rotation steps, each row followed by its count of steps
The counts run from 0 to 896.
[133 115 121 115 104 133  82 119 132 143 109 102 101 123 151 175 127  89
 151  89 130 146 158 113 102 115  95 128 168 138 180 137 125  83 119 196
 115 145  98 159 157 113 133]  109
[134 161 151 118 160 132 148 190 119 152 140 149 100 120 148 136 195 136
 108 122 138 171 132 135  98 127  96 119 186 111 131 116 117 143  94 128
  97 131 138 132 182 130 114]  73
[145  93 144  98 130 147  81 115 137 125 137 119 142 113 131 206 172  81
 127 121 150 106 176 114  96  97 126 144 164 147 135  85 129  73  94 134
 126 138 125 144 148  85 135]  251
[ 95 141 135 127 134 146 165 173 132 175 114 121 148  95 115 138 137 143
 106 122  92 141  93 164  96 109 179 120 114 143 121 134 102 208 123 120
 104 121 151 164 142 118 153]  65
[155  85 136  94 130 152 143 120 150 172 121 170 109 114  95 121 108  95
 128  88 167 115 139 134 166 123 153 102  95  90 146 182 122 185 123 151
 150 166  96 148 111 127 140]  155
[170 104 151 126 197 176  66  98 141 153 109  98 138 120 120 146 140 102
 144 116 129 133 146  96  96 170 174 129 131  84 152 128 126 141 148 109
 149 128  91 135 123 106 151]  3
[100  81 133 101 195 156  95 143 172 160 134 127 149 131 156 164 126 145
 124 104  76 141  90 150 162 172 191 142 130 136 120 129 151 142 111 135
 118 148 121 131  86 170 170]  443
[166 133 149 110 126 152  97 107 154 152  99  86  69 138 116 121 161  90
 170  73 161 114 140 152 135 185 105  87 160 104 117 143 147 125 144 167
  90 136  92 147  88 133 136]  164
[182 166 164 139 165 141 123 145 124 156 121 146 107 116 130 140 195 120
 112 158 143 180 147 127 113 158 134 129 164 124 126  88 130 102 106 107
 119 122 100 106 115 123 133]  467
[150 147 139 124 109 129 151 189 130 170 146 109  97 101 158 128 148 105
 129 125  93 146 150 127 125 164 155 167  82  89 114 139 178 118 125 171
  99 106 142  80 143 137 140]  132
[119 136 163 133 112 168 122 189 102 166  96 103  63 114 132 113 158 113
 106 161 117 143 148 123 111  88 107 154 176 149 162 123 120 120 131 154
  86 119 151 145 129 119 154]  525
[118  70 128 132 136 134 145 146 137 139 156 121 135  93 131 148 111 110
 108 157 149  96 158 145 130 113 121 108 114 157 148 138 104 197 144 143
 123 189 114 183 158 134 162]  209
[142 155 131 148  91 129 146 166  75 135  93 143  75 107 144 134 131  96
 157 164 162 160 110 100  68 138 149 132 128 117 141 144  93 173 142 149
 113 141  92 147 149 178 119]  345
[191 128  95 147 139 144 147 141 177 163 112 100  87 164 188 165 137 110
 133 102 147 123 156 137 127 147  93 125 172 105 101 116 150 106 137 166
 144 151  98 158 138 135  94]  326
[123 139 145  94 110 154 109 113 108 114 107 120 110 104 138 177 109  99
 158 128 105 150 145 127 104 152 101 106 134  90 157 172 129 138 113 197
 117 167  92 166 169 113 142]  734
[178 109 135 110 172 167 109 122 160 163 117  86 100 155 149 118 152  94
 162  89 153 111 165 137 131 156  88 124 158 101 131 138 146 109 137 143
 109 153  97 170 139 134 124]  163
[149 133 124  93 109  95 107 118 124 154 166 137 131 157 142 179 148  86
 150 100 162 139 151 146 136 123  96 128 169 142 160 160 146  97 117 153
  84 140 128 124 139 147 125]  105
[153  81 112 117  99 122 150 158 141 184 104 134 132 115 183 152 102  78
 132 130  91 140 141 104 112 100 200 114 109 133 144 120 113 109 134 165
 149 117 111 166 144 131 153]  724
[158 111 128 152 132 135 133 134 125 174 128 166 125  92 102 129 135 140
 122 142 155 167  95 144 129 164 177  66 128 136 148 128  74 199 176 144
 129 143 111 142  93 148 129]  618
[142 129 142 140  96  78 150 171 137 168 187 140 152 109 127 157 159 127
  79 160 125 160 149 157 142 111 117 141 150 176 136  93 113 176 112 122
 109 148  81 145 125 157 174]  656
[150  74  95  94 144 150 161 144 166 184 108 135 131 100 128 118 117 147
 125  75 120 102 140 161 172 117 172 129  83  80 116 156 140 162 151 149
 118 170 127 157 126 140 137]  154
[122 108 163 118 151 189 147 105 157 162 128 120 137 121 116 132 128  69
 106 151 121 143 155 156 111 113 150 152 122 116 159 194 149 104 128 119
  85 157 119 131 133 144 198]  746
[137 102 125 154 187 154 157 153 152 107 110  63 115 110 193 148 141 108
 160 135 169 121 161 102 101 151 145 145 108 154 107 104 144 139 131 116
 119 148 113 157 141 164 141]  200
[210 133 142 155 142 168  97 144 142 165 114 113  82 137 133 112 143 100
 142 151 168 141 150 135 156 157 133 124 128 147 173 145 118  90 179 125
  97 136 124 128  98 143 111]  168
[141 148 149 121 118 137 133 143 148 214 154 164 161 102 115 130 161 149
 122 119  93 149 100 191 162 169 150 127 112  89 106 115 109 168 115 136
 100 136 131 135 121 129 123]  459
[149 125 153 127 111 169 121  71 158 163 121 142 167  93  92 144 120 111
 179 113 171 145 144 165 133 141 151 128 104 131 133 158  97 127 150 117
  80 167  99 161 140 127 127]  176
[138  98 140 116 179 169  74 144 116 161 125 120 130  89 135 174 147 152
 156  97 146 128 135 114  84 128 146 147 126 112 151 109  83 155 112 104
 112 137 129 157 176 123  84]  234
[122 117 116 109 115 134 148 138 156 174 167 110 189  84 168 168 144 117
 167  74 134 134 117 154 142 136 142 165 132  88 129 142 131 111 123 170
  81 155 106 121 153 141  99]  569
[140 140 158  85 116 101 154 146 108 144 149 168 143 141 176 155 123 112
 178 123 113 157 135 143 133 152 129 109 142  99 134 156 124  81 109 152
  66 137 120 127 157 182 144]  731
[144 113  92 132 149 128 117 194 141 177 113  81  99 111 132 139 163 167
 126  64 125 108 153 100 149 139 118 164 168  79 108 115 152 174 146 126
 108 122 114 137 122 148  90]  380
[139  70 102 123 153 154 114 161 148 182 160 159 119 119 132 129 157 121
  98 137 138 123 125 119 156 111 174 146 186 132 169 100  95 132 147 126
 102 105  99 121 121 173 142]  388
[125 153 199  88 122 145 107 140 109 131 103 155 137 109 110 160 145 106
 186 100  80 148 127 125 109 152 171 117  92 134 144 150 132 123  98 131
  76 130 124 148 170 136 154]  286
[138 104 170 118 120 203 111 120 128 173 143 180  81 107 119 150 125  99
  85 159 107 152 134 153 156 115 131 121 113 102 162 164 139 148  79 180
 120 171 139 143 120 119 147]  298
[178 124 123 134 177 167 114 133 147 148  98  75 132 130 147 159 148 173
 153  95 116 121 153 142 147 184 148 127 128 107  97 110 128 122 171  88
 102 142 117 160 104 126 144]  611
[170 164 136 151  93 150 131 174 111 150 128 140  78 110  97 143 170 114
  81 141 117 135 175 121  97 145 135 123 145 116 135  98 123 170 100 131
 117  86 132 120 163  83 145]  77
[143 119  86 140 147 111 104 180 125 187 137 109 146  75 141 155 140 126
 161  95 149 153 110 141 104 136 164 140 119  79 126 129 105 160 201 129
 127 120 157 114 106 116  92]  401
[101 157 165  88 132 118 147 160  96 110 120 122  99 104 163 162 148 104
 177 102 134 153 120 118 102 155 141 138 141  82 113 160 166 129 115 171
  92 136 144 114 137 174 137]  127
[121  76 134 114 153 131 162 142 176 174 139 139 155 125 179 148  96 100
 106 140  99 148 128 162 147 111 162 102 119 148 157 117 125 105 144 141
 125 176 133 183 130 129 186]  888
[175  90  91  98 141  76 116 129 139 170 167 151 155 143 140 192 116  92
 117 114 153 137 155 138 124 104 116 150 151 121 177 162 121 124 124 139
 114 130 107 135 163 153 113]  104
[178 105 140 107  99 158 129 160  92 156 107 140  79 111 125 150 116 148
 113 131 134 116 164 127 157 124 130  94  93  86 140 157 135 104 154 122
 128 170 151 176 122 121 149]  151
[163 119  96 124 116 115 137 197 115 158 121 128  70 127 143 165 150 140
 124  83 139 101 131 117 143 128 153 129 164  89 110 127 157 168 141 162
 125  99 156 103  99 135 100]  543
[125 115 152 164  93 170 136 145 154 161 165 122  92 112 154 125 137  82
 120 183 188 125 122 171 146 138 113 134 102 156 146 126 119 127 111 174
  92 185 119 119  91 167  91]  189
[130 110 125 147  84 167 169 159 134 176 174 140 145 102 145 133 119  86
  89 171 127 115 156 146 124 111 133 183 112 109 142 153 122 143 107 145
 113 165  97 145 176 160 126]  351
[121 102 137 129 128 157 155 166 130 144 160 144  88 118 155 141 138 102
  78 164 124 169 128 122 146 140 153 139 159 105 139 152 152 134 113 185
 124 129 134  92  89 155 192]  136
